Each row is where one point has got to under a steady rotation. How many ticks took it there?
The counts run from 0 to 494.
[143 152 189 109 120 130 118 120  92 126 101 169 161 143  84 141 162 121
 163 151 130 119 148 125 124  96 142 160 145 113 123  84 146 139 125 132
 128 108 138  87 112 114 170 138 104 139 102  76 154 132 125 144 152 141
 127 113 106 125  63 125 150 156]
199
[125 190 160 118  98 137 122 118  95 106 131 164  75 139 102 137 126 103
 155 118 109 135 126 168 130 137 104 133 181 125  97  86 157 180 119 163
 128 125 126  97 135 156  95 131 134 139 111  94 148 124 101 145 145 117
 127  83 131 139 134 140 155 120]
447
[133 159 170 157  84 124 136 128 144 141 153 161 161 123  91 145 121 113
 165 114 132 111  88 131 120 133 128 158 184 125 123  89 179 135 155 121
 156 106 152 105 151 140 121 176 134 162 148  71 130 138 110 120 145 145
 136 110 152  96 125 124 117 145]
458
[132 171 203 124  99 163 105 137 106 159 119 147 116 123  95 163 117 149
 152 132  97 117 152 133 146 126 145 150 125 112 115 116 178 126 128 131
 148 117 165 120 116 131 123 139 124 113  88  67 139 157 100 139 140 105
 155 107 133  93  87 144 124 143]
280
[124 143 164  89  93 132 163 148 109 145 137 165 157 144 108 114 122  94
 142 113 150 144 153 151 107  93 152 152 135 109  87 111 155 155 167 140
 183  90 153 153 155 116 131 143 120 154 123  84 159 153 145 132 124 161
 140 126 137 117 118 103 126 151]
33
[147 151 183  93  96 131 120 126 132 129 104 154 141 157 102 138 140 127
 152 142 123 109 171 138  94 105 146 140 118 131 127  85 149 124 125 155
 179  98 152  89 119 129 156 141 111 148 128  75 138 118 128  88 136 135
 109 151 111 166  83  94 124 161]
411
[140 152 151 128 109 169 112 118  74 121 116 142 110 107  86 143 126 114
 131 162 116 104 163 156 147 110 136 139 138  94 112 130 157 154 136 147
 117 130 139 107  96 150 110 153 114 161  95  94 156 136 108 153 138 104
 143 129 120  60  88 141 127 163]
471
[125 155 181 124  76 115 135 123 139 113 100 134 137 145 111 100 140 128
 131 126 109 123 192 166 108  94 118 132 143 127  95  88 146 141 156 123
 162 102 124 133 154 132 154 125 142 162 114  62 141 119 160 116 111 140
 139 131 143 125 113 108 113 145]
30
[111 124 174  90  81 138 120 141 103 118 128 121  90 132 132 122 160  98
 116 126  83 105 135 158 136 142 114 153 109 124 134  95 150 155 103 149
 184 121 151 116 123 136 104 141 139 139 109 108  90 115 120 100 139  48
 110 125 128  90 119 124 100 105]
150
[110 119 198 114 130 134 154 129 115 143 106 156 156 140 129 122 120 104
 119 149 136 111 145 135 134  97 158 124 115 114 105 136 169 146 152 135
 167 120 152 143 113 155 126 166 133 177 125  86 145 145 145 154 128 140
 158 148 147  60 100 141 123 168]
113
[136 122 180 145 108 146 150 124 113 122 137 140 139 149 151 125 165 114
 104 132 121  98 124 131 107 109 127 119 118 119 132 108 155 168 143 142
 146 152 102 144  80 186 129 144 141 197 112 112 153 130 156 139 118 137
 154 133 137  65 113 135  79 172]
295
[123 137 203 113  82 134 117 150 123 141 138 175 104 150 123 123 151 156
 122 150 135 112 169 164 122 145 139 160 127 150 119  93 157 151 116 173
 181  89 175 127 120 131  86 131 137 131 114  87 106 139 107 113 139  92
 136 130 104 128 120  93 112 120]
42
[114 122 193 143 112 118 137 128 126 143 100 152 142 133 111 129 111 120
 107 137 141  95 159 133 137 106 154 121 148 151  78 108 164 134 163 151
 158 109 123 136 132 174 116 158 149 166 134  78 141 148 121 139 131 142
 157 111 158  97 105 122 113 188]
111
[139 139 179 160 113 145 157 126 114 150 115 164 130 158 129 150 133  96
 132 116 132  98 101 108 138 133 140 145 154 143 106  96 161 176 136 173
 126 149 125 121 107 166 123 139 140 157 117 102 147 123 131 177 133 141
 158  92 149  96 112 144 101 162]
191
[122 115 168  94  98 134 173 146 113 137 128 153 149 183 120 128 150  55
 155 119 118 111 111 127 119 113 146 151 122 116 120 101 159 161 117 165
 189 112 167 114 120 101 128 164 126 159 126 116 117 104 160 136 131 112
 121 160 155 114 121 122 120 135]
328
[116 131 170 130  79 142 148 142 107 135 109 121 112 173 138 126 142  87
 125 133 121  96 158 144 141  99 145 155 106 142  96  94 133 125 154 172
 165 129 137 142 110 138 151 120 140 154 113  79 159 140 171 148 126 120
 139 132 155 103  94 126  83 168]
405
[133 144 162 162  90 128 136 102 114 113 152 125 142 129 135 132 160 103
 122 122 111  92  84 136 121 129  95 146 151 137 147  86 165 181 150 125
 136 152 112 107 123 177 120 148 139 199 132  89 125 109 125 132 149 119
 128 114 132  66 119 129  96 153]
84
[143 149 133 135  83 141 150 119 144 109 130 185 101 148 111 125 124  76
 154 139 147 114 123 166 115 134 129 126 169 120  97  90 130 164 146 180
 149 103 143 111 130 149 109 168 130 188 147  83 145 115 147 127 119 160
 136 144 152 119 155 135 121 144]
55
[137 140 149 104  97 150 146 147 110 134 133 191 112 149 114 157 166  64
 165 155 148 123 109 143 126 141 137 164 127  97 124  76 107 135 111 186
 147 106 172 102 111 119 133 160 108 137 136  94 134 156 133 121 144 116
 122 120 115 114 128 152 121 118]
438
[131 144 175 100  95 153 136 109 149 133 164 151 155 114 136 143 141  84
 139 119 117 132  98 143  92 124 113 133 113  84 150 112 159 149 156 107
 172 125 159 139 147 148 127 166 130 172 138  82 120 140 145  87 126 121
 131 130 117  66 127 138 114 122]
352
[114 130 179 100  99 142 136 157  83 112 134 162  84 156 120 122 134  89
 126 156 130 117 149 164 137 106 140 123 139 124 111 107 154 142 100 198
 184 115 150 120  95 129  84 158 151 155 119 133 131 160 116 133 139  90
 139 139 127 125 129 143 135 148]
45
[119 139 137  91 112 149 129 113  75 109 106 134  90 107 108 140 126  61
 140 144  99 115 116 151 145 132 117 128 130  93 103 113 135 172 124 160
 136 132 146  96 118 150 106 165 110 168 106 106 123 113 111 137 137  96
 119 123 141  56 119 165 136 126]
260
[136 139 172 107 121 154 120 131 115 141 116 185  98 104  76 146 121 128
 149 116  97 128 150 146 142 144 152 119 161  91  99 112 162 153 111 136
 130  88 153 111 135 147 108 180 126 128 103  93 120 138 112 135 105 104
 161  98 144  79 111 153 136 124]
179
[118 123 187 144 126 116 151 139 114 137 108 154 159 144  93 125 132 128
 156 143 138  91 121 122 151 113 157 147 163 126 113 103 173 139 137 133
 158 105 143 102 106 130 144 181 126 169 125  78 136 132 129 163 140 151
 149 141 162  77  96 138 123 156]
10
[125 122 148  75 113 126 120 101 108  92 113 153 123 118 118 113 146  75
 107 150 108 125 158 173 105 113 109 104 122  98 116 105 131 187 128 162
 154 102 141 102 134 152 102 151 125 187 120 114 114  90 136 101 125  98
 122 141 101  95 120 117 139 134]
50
[131 155 143  84 103 149 129 101  87 107 106 132 112 113 114 145 138  64
 142 152  98 131 126 141 125 118 103 126 127  77 121 110 138 177 112 148
 127 146 146 102 115 149 117 158 113 165  97 108 124 106 125 126 136 100
 116 122 123  53 127 162 133 122]
261
[145 153 166 110  99 131 126 143 109 139  97 151 128 140  77 156 139 138
 173 133 126 109 146 121 140 124 155 153 156 114  99  90 147 117 123 162
 143 113 138  91  92 129 172 154  98 129 107  74 157 137 110 132 136 154
 125 123 152 128  85 135 112 157]
201
[102 139 194 119  96  79 143 115 131 120  92 125 148 142 140 106 135 105
 103 142 125 109 147 146 113 110 110 119 153 158  88  80 155 168 136 156
 176 121 128 104 140 169 121 141 149 171 142  88 110 103 108 109 142 136
 112 121 147 114 131 103 115 150]
321
[126 145 169 160  77 132 153 145  99 121 134 141 127 182 129 117 154 104
 122 142 152 101 146 145 134  90 135 160 149 147 104  87 152 150 153 168
 161 136 112 139 108 134 119 127 150 170 115 101 161 148 156 173 145 142
 151 129 141 123 111 115 107 176]
403
[148 129 167  99 122 142 145 143  97 134 129 176 126 115  75 144 139  87
 145 120 116 140 123 130 121 121 141 107 169  59 109 110 161 159 109 145
 135 113 119 116 118 151 106 187 124 151 101 137 130 149 116 126 109 110
 158  99 141  78 124 163 128 129]
181
[128 147 186 120 112 146 103 131 122 134 115 180  95 104  77 145 123 143
 155 139 106 122 161 156 147 137 141 121 155 100 107 107 160 135 116 127
 125  88 154 112 130 150 112 174 132 133 102  75 124 139 117 123 114  91
 157 107 134  78 112 156 138 117]
178
[129 150 140 123  86 148 165 123 141 110 140 175 103 154 140 130 147  70
 150 133 141 127 106 168 109 135 119 130 131 102 112  94 115 155 139 162
 145 121 142 146 119 142 133 155 129 181 127  79 150 140 184 129 113 146
 144 139 149  83 151 158 109 115]
57
[130 131 199 150 122 113 142 126 126 149  97 160 171 146  95 136 123 128
 150 141 134  99 120 119 144 117 151 147 168 147 107  93 180 145 137 139
 152 103 141  89 120 143 144 181 131 159 132  80 128 123 114 153 143 150
 149 127 153  92  96 130 123 166]
9
[125 170 177 112  90 111 135 117 117  87 116 111 132 165 116 102 143 117
 132 122 107 126 162 155  92  75 107 108 146 123 113  98 167 162 140 125
 174 127  93 121 115 145 151 134 145 184 102 100 154 112 155 121 122 141
 126 141 142 135 110 113 125 160]
28
[115 130 214 104 140 108 138 105 100 137 104 138 179 123 126 128 144 101
 105 120 110 127 123 117 112  97 114 121 136 112 119 101 178 180 143 109
 141 134 123 123 143 170 140 138 141 177 112  97 126 118 123 132 138 125
 142  85 113  72  90 130 130 151]
5
[137 157 130 134  64 146 132 117 113 113 106 143  92 129  81 144 109  67
 143 155 116 104 159 171 138 120 118 127 155 121  84 102 129 142 134 188
 147 116 145  87 135 143  94 167 126 157 133  91 128 121 103 114 129 110
 127 136 140 104 141 137 118 152]
156
[136 161 182 121  83  97 134 158  90 105 136 138 132 141 104 103 173 158
 116 131 138 126 160 161 108  99 118 129 182 121 104  80 165 160 133 138
 156 126  92 133 107 144 121 134 142 155  98 113 158 157 104 127 137 145
 145  95 128 133 129 111 107 155]
210
[137 184 163 112  93 141 109 110 108 111 128 170  77 135 112 139 136 129
 149 120 107 130 131 162 119 152 104 138 167 128 105  77 149 180 120 166
 123 123 138  90 132 156  99 118 132 139 100  77 129 105  99 131 141 105
 121  85 117 130 132 122 137 107]
446
[141 163 145 147 115 152 121  97 117 104 106 167 103 112  93 137 134 110
 148 159 120 112 146 167 136 123 122 110 169  95 107 107 132 160 135 142
  99 113 122 101 113 157 125 166 120 184 111  75 153 127 144 154 119 135
 154 127 131  61 115 158 144 140]
369
